Each path is a new rotation, seen through one point. The rows after it are directions, each followed by how far the rotation turns it, in degrees each step (0 if it stays put).
Each turn is a multiple of 5 degrees from 10 to 175, or 0.
Each row of a path follows its step; steps can be skipped.
Path 1:
step 0: .26 .07 -.16 -.31 .08 -.14 -.41 -.16 .11 -.35 .17 .12 -.02 .01 -.14 -.02
 .05 .10 -.12 -.09 -.11 .03 -.08 .00 .06 -.23 -.04 -.30 .01 -.14 -.25
 -.07 -.45 .01 .11 -.08 -.08 -.24 -.02
step 1: -.42 .04 -.22 -.12 .06 .16 .00 .16 .41 .09 .22 -.15 .16 .02 -.25 .06 .03
 -.10 .35 -.13 .16 .06 .15 .05 -.05 -.14 .19 .17 .00 .08 .03 .02 .37
 -.28 .05 .12 .12 -.01 .10
step 3: -.17 -.05 -.10 .07 .23 .06 -.33 .22 -.04 -.21 -.02 -.22 -.25 .11 -.16
 -.09 .03 .01 .18 .03 .09 .03 -.20 -.22 -.32 .32 -.31 -.04 .20 -.26 .02
 -.01 .03 -.07 -.22 .10 .16 -.28 .10
step 4: .07 -.10 .19 -.42 .03 .12 .15 .27 .08 .19 .15 .33 .42 .25 -.26 -.12 .01
 -.01 .00 .10 -.19 -.23 .13 .07 -.15 .06 -.03 -.09 -.04 .23 .08 .00 -.16
 .01 .08 .03 -.28 .14 .11
step 5: -.03 -.12 -.18 .23 .05 .26 .33 -.32 -.18 .03 -.26 -.36 -.03 .23 -.02
 -.02 .09 -.08 .22 .21 .05 -.03 -.02 -.09 -.17 -.11 .18 .40 .15 -.17
 -.09 .05 -.10 .21 -.02 .17 .09 .01 -.13
step 7: -.16 .19 .25 -.19 -.05 -.07 .00 -.07 -.03 -.17 .12 -.28 .22 .12 -.41
 -.11 -.18 .05 -.23 .20 .16 .21 -.08 -.24 -.11 -.33 .14 .06 .15 .00 .19
 -.21 -.11 .19 .15 -.20 .15 -.10 .05
step 8: -.22 .20 -.11 -.02 -.30 .03 .27 -.03 .27 .05 -.14 -.18 .01 .11 .17 .09
 .31 -.07 -.11 -.09 -.23 -.12 .02 .43 .09 .15 .16 .05 -.03 -.10 -.27 .01
 -.08 -.28 .22 -.05 -.03 .24 .16
step 10: -.33 .08 -.08 -.25 -.12 -.17 -.31 .19 .25 .03 -.26 -.01 -.03 -.34 -.11
 .00 .00 .10 -.02 -.07 .00 -.16 .05 .03 -.19 .24 -.01 .03 .19 .14 -.03
 .08 -.02 .08 .21 -.37 -.23 -.33 .03
step 11: -.04 -.08 .15 .20 -.08 .00 .49 .18 .10 .10 .31 .04 .24 .09 .11 -.04 -.10
 -.06 .40 .30 .01 -.07 -.12 .06 .01 .04 -.12 -.13 .00 .04 .02 -.24 -.07
 -.20 .19 -.08 .32 -.04 -.27
step 12: .21 .09 -.31 .06 .10 -.18 -.07 .01 -.02 .13 -.30 -.06 -.26 .01 .05 -.25
 .08 .35 .11 .15 .17 -.30 .04 -.08 .02 .06 .18 -.14 -.03 -.15 -.26 .19
 -.33 -.05 -.18 .19 -.30 -.04 -.02
Directions:
.04 .06 -.02 .01 -.01 .00 -.03 -.02 .07 -.01 -.01 -.02 -.03 -.01 -.03
 .03 .02 -.08 -.01 -.07 -.05 -.16 .07 .07 .02 .03 .02 -.07 -.02 .02 .06
 -.03 -.09 .04 -.11 -.11 -.12 .07 -.03 -> 175
-.07 -.02 .05 .09 .03 .04 -.04 .01 .14 -.06 .11 .02 -.05 .03 .09 -.02
 .02 .03 .01 -.01 -.16 -.01 .02 -.02 -.03 .04 .02 -.02 .02 .06 .00 -.02
 -.01 -.02 -.04 .09 .11 .03 -.02 -> 140
.09 -.07 -.09 .12 .03 -.05 .06 .06 -.08 .02 .03 .04 -.13 .04 .06 .01 .04
 -.03 -.02 -.01 .00 .01 -.05 .04 .01 -.02 .07 .08 .06 -.04 .01 .03 -.09
 -.09 -.01 -.07 .05 .03 .05 -> 115
-.05 .01 -.03 .10 .08 .01 -.03 -.05 -.08 .00 .01 -.12 .05 .01 -.05 -.03
 .02 -.06 .05 -.01 .05 -.11 -.01 -.04 .00 -.07 -.06 .01 -.07 .05 .12
 -.07 .02 -.03 .00 -.02 .15 -.01 .03 -> 175
-.07 .11 -.02 .02 -.04 .08 -.08 .00 .03 .11 .00 -.08 -.05 -.02 .01 -.01
 .07 -.02 -.03 -.08 .03 .00 -.04 -.09 -.05 .04 -.04 .12 .02 -.02 -.01
 .07 -.03 -.12 .01 .02 -.06 -.02 -.08 -> 155
-.03 -.07 -.03 -.02 .02 -.05 .03 .01 -.03 .11 -.01 .02 .06 -.09 .05 .08
 .00 .00 .07 .11 -.09 -.06 -.08 .00 -.08 .00 -.11 .02 .04 .03 .06 .07
 -.09 .07 -.03 .05 -.03 -.04 -.03 -> 55
.04 .02 -.07 .02 -.06 .13 .02 -.02 .02 .08 .12 .01 .02 -.13 -.11 -.07
 .00 .06 -.04 .04 .01 -.01 -.05 .09 -.02 .04 .01 .01 .01 .01 -.07 .00
 .01 .06 -.03 -.04 .09 .06 .03 -> 110
Path 2:
step 0: .01 .11 .05 .06 .35 -.25 -.24 -.06 -.17 .05 .08 .05 -.15 .22 -.01 .16
 .11 .05 -.07 -.03 .47 .01 .13 .40 -.11 .02 .04 .21 -.06 .24 -.02 .19
 -.09 .06 .20 .00 -.14 .04 .16
step 2: -.23 .00 .19 .07 -.02 .13 -.07 .22 -.24 .01 -.05 -.23 -.24 .03 -.14 .12
 -.15 .27 -.10 .04 .24 .02 -.04 .03 .03 .06 -.09 -.27 .18 .26 .16 -.11
 .31 -.12 .27 .13 .07 .21 -.25
step 3: -.13 -.23 -.20 .17 .25 .14 -.15 -.18 -.08 .04 .13 .08 .15 -.06 .38 .14
 -.11 -.01 -.07 .09 .22 -.11 .19 .14 -.12 -.01 .06 -.05 .04 .23 .12 -.04
 .13 -.21 -.16 -.50 .02 -.02 -.10
step 6: .08 -.10 .14 .06 .14 .14 .10 -.22 -.34 -.24 -.13 -.12 -.09 -.02 .08 .23
 .01 .05 -.03 .02 .27 -.01 .07 -.05 -.06 -.13 .05 .05 .37 -.13 -.16 -.24
 .23 .01 .29 -.07 .07 .00 -.41
step 8: .03 .01 .01 .04 .24 -.16 -.48 .04 -.07 -.18 -.14 -.03 -.17 .05 .07 .28
 -.06 .07 -.21 -.01 -.02 -.03 .28 .17 -.28 -.17 .16 .25 -.21 -.10 .14
 .20 .16 -.08 .20 -.04 -.15 .11 .06
step 9: .39 -.08 .10 .15 .05 -.12 -.18 -.25 .19 -.01 .07 .33 -.05 .12 -.07 .14
 .01 .00 .06 -.01 .09 -.13 .04 -.06 .06 .42 -.04 .33 .25 -.14 -.03 .02
 .13 .19 .05 -.16 .29 -.10 -.11
step 10: .00 .10 .08 .30 .21 -.05 .00 .07 -.31 -.04 -.11 -.33 -.21 .20 -.11 -.19
 .03 .10 -.05 .15 -.04 .03 .09 -.10 .08 -.05 -.08 .07 .10 .07 .05 -.05
 .18 .07 .40 .25 .41 .09 -.17
step 11: -.03 .00 -.10 .17 .18 -.02 -.13 -.13 .03 -.42 .22 -.09 .07 -.15 .43 .10
 -.10 .07 -.01 -.05 .04 .04 .13 .08 .04 .07 -.35 -.02 .00 -.02 .29 .06
 .28 -.19 -.16 -.13 .10 .04 -.28
step 12: .11 .06 -.13 -.25 .14 -.11 -.03 .06 .22 -.11 .12 .00 -.29 .29 -.06 .11
 -.27 .11 -.21 .35 .16 .07 .03 .05 -.28 .00 .26 .24 -.01 .07 .14 -.02
 .34 -.07 .04 -.04 .11 -.15 .06
step 13: .19 .07 .00 .16 .18 -.24 -.54 .13 -.09 .07 .03 .10 .09 .18 -.03 -.02
 -.08 .04 .16 .02 -.05 -.20 .01 -.07 .34 .10 .04 .26 .16 .23 .15 .18
 -.07 -.11 -.08 -.07 .27 .13 .10
Directions:
.02 .03 -.05 -.03 .04 .04 .10 -.11 .09 .00 .10 .04 .01 .08 -.07 .09 .02
 -.02 .06 .04 -.02 .04 .02 -.05 -.06 .02 .12 .02 -.02 .02 -.07 -.06 -.04
 .01 -.03 .02 .07 .04 -.10 -> 130
-.03 .03 .07 -.11 -.01 -.07 -.01 .06 -.07 -.04 .00 .03 -.03 -.07 -.03
 .05 .05 .11 -.04 -.07 .04 .16 .07 .04 .04 -.02 .03 .05 .06 .07 -.06 .04
 -.02 .04 -.05 .05 .04 .04 -.04 -> 175
.02 .04 .01 -.04 .08 .03 .04 -.01 .01 -.01 -.02 -.09 .01 .05 .11 -.11
 .07 -.01 .01 -.01 .00 .02 .07 -.02 -.02 .00 -.07 .04 .03 .04 -.06 .02
 -.16 -.07 .05 -.06 .08 .08 .09 -> 110
.02 -.04 -.05 -.05 -.06 -.04 .05 -.01 -.01 .00 -.13 -.04 .04 .09 -.01
 .01 .11 .00 .03 -.10 .00 -.10 -.02 .06 .01 .11 .09 .12 -.02 .05 .05 .08
 .03 -.02 -.01 .05 .00 -.02 -.01 -> 85
-.07 .01 -.11 -.03 -.03 -.04 -.08 .06 -.12 -.05 .03 -.02 .09 .03 .06 .07
 -.03 -.02 .03 -.03 .03 -.08 .03 -.12 .00 -.01 -.01 .03 -.03 -.12 -.12
 .03 -.03 .00 -.03 -.02 .02 -.01 -.05 -> 145
Path 3:
step 0: -.21 .20 .04 .14 -.06 .19 -.19 -.38 .05 .35 .05 .30 -.15 .07 .10 -.09
 .35 -.10 -.11 .01 -.07 .07 .25 .08 -.18 .12 -.16 -.07 .32 .04 -.36 -.24
 .29 .01 -.12 .17 .15 .27 -.06
step 3: .31 .29 -.06 -.37 -.40 .05 .22 .03 -.43 .28 -.22 .00 .25 -.05 .04 -.04
 .07 -.23 .13 .27 .02 -.13 -.17 -.10 .03 .22 -.13 -.05 .22 -.13 .00 -.02
 .14 .14 .05 .29 .08 .17 .08
step 4: .12 -.07 .00 -.44 .02 .14 .03 -.17 -.12 .10 -.04 .22 .41 -.05 -.15 -.18
 .27 .16 .28 .00 .18 -.28 .42 .01 .24 -.03 .10 -.11 -.26 -.13 .10 .00
 .04 .22 .07 -.14 .23 .11 .29
step 5: -.15 -.10 .08 .10 .08 .19 .02 .30 -.30 .15 -.35 .28 .08 -.11 .06 -.32
 .12 .08 .00 .19 -.47 -.17 .10 .14 .09 .34 -.23 -.17 -.14 -.01 -.09 .00
 .27 .28 .08 .05 .00 .19 .18
step 6: .06 .33 -.12 -.02 -.12 .17 -.15 -.25 .04 .08 .02 .00 -.25 .09 .10 -.34
 .18 .03 -.06 .25 -.20 -.30 .13 -.16 .24 .00 .22 -.24 -.09 .15 -.05 -.38
 .21 .22 .36 -.14 -.01 -.14 .31
step 7: -.25 -.10 -.18 -.04 .01 .49 -.26 .13 -.03 .02 -.33 -.28 -.26 -.11 .04
 -.25 .26 .12 .16 .16 -.07 .13 .21 -.26 -.02 -.06 .05 -.17 .11 -.30 -.13
 -.17 .09 .19 -.12 -.28 .04 .21 -.16
step 8: .02 .04 -.06 -.20 -.01 .43 -.23 -.03 -.37 .00 .20 -.08 -.29 -.20 .04 .03
 -.09 -.35 -.09 .27 -.09 -.30 .05 -.25 -.20 .09 -.03 .24 -.10 .18 .15
 -.43 .05 .20 -.16 .05 -.03 .14 -.03
step 9: -.14 -.16 -.12 -.10 -.19 .39 -.23 -.22 -.20 .29 .18 .20 .18 -.15 -.19
 -.03 .21 -.13 .42 -.02 .17 .04 -.17 -.17 .08 .04 .30 .17 .26 -.04 -.33
 -.19 .16 .18 .03 .05 -.04 -.05 -.18
step 12: -.01 .24 -.08 -.07 -.19 .02 -.02 -.22 .02 .20 -.13 -.08 -.21 -.03 .03
 -.19 .18 .10 -.03 .08 .12 .07 .02 .07 .37 -.05 -.29 -.04 .05 .09 -.33
 .07 .36 .19 .06 .21 .36 .58 .03
step 13: .05 .11 -.07 -.43 .12 .15 -.03 -.10 .10 -.21 .16 -.12 .10 -.21 -.05 -.27
 .16 -.16 -.22 .01 -.29 -.11 .31 -.08 .27 .24 .12 -.03 -.25 -.14 -.19
 -.13 .16 -.27 -.08 -.22 .15 .43 -.05
Directions:
-.03 .00 -.05 -.06 -.01 -.01 .15 -.02 .08 -.14 .01 .02 .01 .00 .05 .00
 .02 .00 .03 .06 .01 .02 .08 -.01 .00 -.07 .04 .05 .08 -.12 -.04 .00 .08
 .04 -.10 -.04 -.01 -.03 .07 -> 120
.08 .09 -.08 -.07 .04 .00 .07 -.04 -.01 -.07 .02 -.05 -.02 -.09 -.05 .06
 .04 .03 -.03 -.07 -.10 .01 -.03 -.04 .02 .02 -.01 .03 -.05 .07 .16 -.07
 .08 -.01 .04 .06 -.01 -.05 .02 -> 155
.06 -.02 -.01 .06 -.08 -.02 -.09 .10 -.04 -.07 -.02 -.05 -.03 -.02 -.03
 -.06 -.05 -.04 .04 .12 .03 -.01 .05 -.01 .03 -.06 -.09 .04 .02 .03 .03
 .07 .11 -.07 .00 .13 .02 -.04 .04 -> 160
-.02 .01 .03 .04 -.04 .00 .01 -.06 .02 .02 .13 .02 .08 -.05 .11 -.02 .03
 -.06 .03 .14 .05 .09 -.08 -.05 .04 -.02 .02 -.02 -.05 -.01 .12 .02 .01
 .00 .10 -.08 .03 -.02 .00 -> 140
.03 .07 .06 -.09 -.03 .00 .01 .03 -.04 .05 -.07 -.04 -.09 .02 .07 .01
 .01 -.04 .07 -.03 .07 .05 .02 .01 -.04 -.13 .02 -.03 .00 .00 .14 -.02
 -.05 .01 -.09 .03 .07 .12 -.02 -> 85
-.04 .06 .08 -.01 .09 .12 .01 -.11 .03 -.02 .05 .06 -.06 -.03 -.05 .03
 .00 .05 .02 .05 .07 .02 -.10 -.01 -.06 -.03 -.04 .06 .02 .02 -.07 .02
 .01 -.12 -.05 .10 .02 -.01 -.08 -> 35
.05 .00 -.01 -.01 -.01 .04 .00 .13 -.03 .00 -.04 .01 .06 -.02 .02 -.04
 .01 .03 .07 .00 -.13 .08 -.12 -.01 .00 .04 .15 -.03 .04 -.05 -.02 .04
 .06 -.12 -.05 -.01 -.03 .04 -.05 -> 175
Path 4:
step 0: -.28 -.03 -.02 -.25 -.28 -.02 -.14 .10 .20 .01 .14 .40 .02 .14 -.15 -.01
 .00 -.09 .21 .09 .04 .35 .01 -.17 .24 -.20 -.02 .25 .14 .12 -.33 .29
 .09 .29 -.12 -.19 .01 .12 -.04
step 1: .02 -.06 -.16 -.04 -.36 .03 .26 .16 .06 .08 -.32 -.34 -.21 -.11 .06 -.14
 -.15 -.41 .13 .10 .01 -.12 .04 -.10 -.05 .27 .31 .08 -.18 .03 .07 .07
 .20 .05 .33 -.19 .00 -.25 -.13
step 2: .14 .09 -.01 .11 .08 -.05 .09 .01 .23 .19 -.03 .09 -.12 -.01 .04 .22
 -.21 -.39 -.04 .09 .14 -.01 .29 .10 .13 -.08 -.12 -.23 .30 -.02 -.38
 .45 -.22 .19 -.14 .17 .08 .26 .12
step 4: -.21 -.02 .07 -.20 -.36 -.19 .23 -.16 -.08 -.06 .00 .31 -.15 .01 .13
 -.15 -.13 -.12 .21 -.32 .04 .07 .24 -.10 .19 .11 -.12 -.16 .35 .20 .25
 .27 -.05 .16 .09 .11 .28 .10 .03
step 6: -.06 .06 -.07 .20 -.34 -.12 -.14 .01 .11 .15 .09 -.13 -.27 .15 -.17 -.01
 -.15 -.18 .26 -.04 .03 .25 .08 -.09 .54 -.15 .11 .14 .42 -.13 -.23 -.05
 -.01 .22 .03 -.14 .01 .04 -.14
step 8: .13 .29 -.06 -.03 -.15 .08 -.12 .27 -.03 .07 -.24 .27 -.11 .03 -.14 .11
 -.35 -.23 .11 -.07 -.09 .23 .11 -.27 .27 .04 -.18 -.40 -.03 .01 -.16
 .26 -.04 .07 -.33 .18 .17 .00 .10
step 10: -.02 -.13 .25 -.10 -.15 .01 .08 -.48 .00 .24 -.19 .16 .07 .07 .00 -.10
 -.21 .06 -.01 -.02 -.25 .12 .12 -.03 .28 .10 -.22 -.26 .43 .08 -.04 .10
 .09 .29 -.12 -.21 .09 .26 -.05
step 11: .16 -.01 -.01 -.30 -.07 .03 -.07 .02 .14 .08 -.04 .17 -.26 .25 .00 .06
 -.44 -.03 .38 .08 -.01 -.06 .05 -.21 -.06 -.14 .16 .24 -.11 .36 -.15
 -.20 .21 -.30 .14 -.05 -.21 -.18 -.13
step 12: .11 .06 -.29 -.01 -.49 -.03 .04 -.16 .13 .17 .04 -.17 .03 .09 -.03 -.12
 -.03 -.39 -.05 -.06 .16 .26 -.22 -.03 .32 -.07 -.19 -.25 .33 -.01 -.08
 .04 -.13 .18 .08 .07 .09 -.34 .07
step 13: .25 -.03 -.16 .06 .28 .05 -.12 .19 .16 .09 -.10 .11 -.07 .11 .23 -.06
 -.26 -.31 -.07 .14 -.24 -.32 -.03 -.02 .14 .19 -.10 -.10 -.26 .34 -.21
 -.12 .01 .28 .22 -.10 -.04 .26 -.25
Directions:
.04 .14 -.04 .07 .02 -.06 .02 -.07 -.05 .04 .09 -.05 .03 -.02 -.09 .02
 .07 -.04 -.05 .05 .04 -.01 -.02 .00 .08 -.11 -.03 .01 -.03 .03 -.07
 -.06 -.08 .04 .04 -.03 -.05 .07 .07 -> 110
.08 -.09 -.09 .00 .03 -.08 .05 .00 -.06 .01 .02 .07 -.09 .09 -.02 .03
 .03 .06 -.07 -.11 .02 -.09 -.02 .04 -.02 .01 .03 .07 -.10 .05 -.11 .05
 .07 .00 .02 -.01 -.01 .00 -.04 -> 175
-.03 -.04 .00 -.02 -.06 .06 -.01 -.10 .04 .02 .03 .08 .03 -.09 -.01 .06
 -.04 .00 -.03 -.06 .02 .03 -.05 -.01 .03 -.05 .07 .01 -.01 -.02 -.03
 -.02 -.05 -.15 .07 -.14 .08 .02 -.09 -> 65
.05 .03 .11 .06 .01 -.09 .04 .09 .00 .05 -.06 -.03 -.07 .03 -.06 -.05
 -.04 .03 .09 -.04 -.03 -.02 -.03 .00 .09 .05 .04 .03 -.06 .03 .06 -.05
 -.13 -.04 .00 .01 .08 .07 -.09 -> 155
-.03 -.07 -.02 -.02 -.09 -.07 .10 -.02 -.05 .01 -.03 -.09 .05 .02 .13
 .06 .05 .00 -.04 .01 -.08 -.11 -.04 -.03 .00 .07 -.02 -.06 .08 .02 .03
 .02 -.08 .00 .10 -.02 .04 .05 .06 -> 130
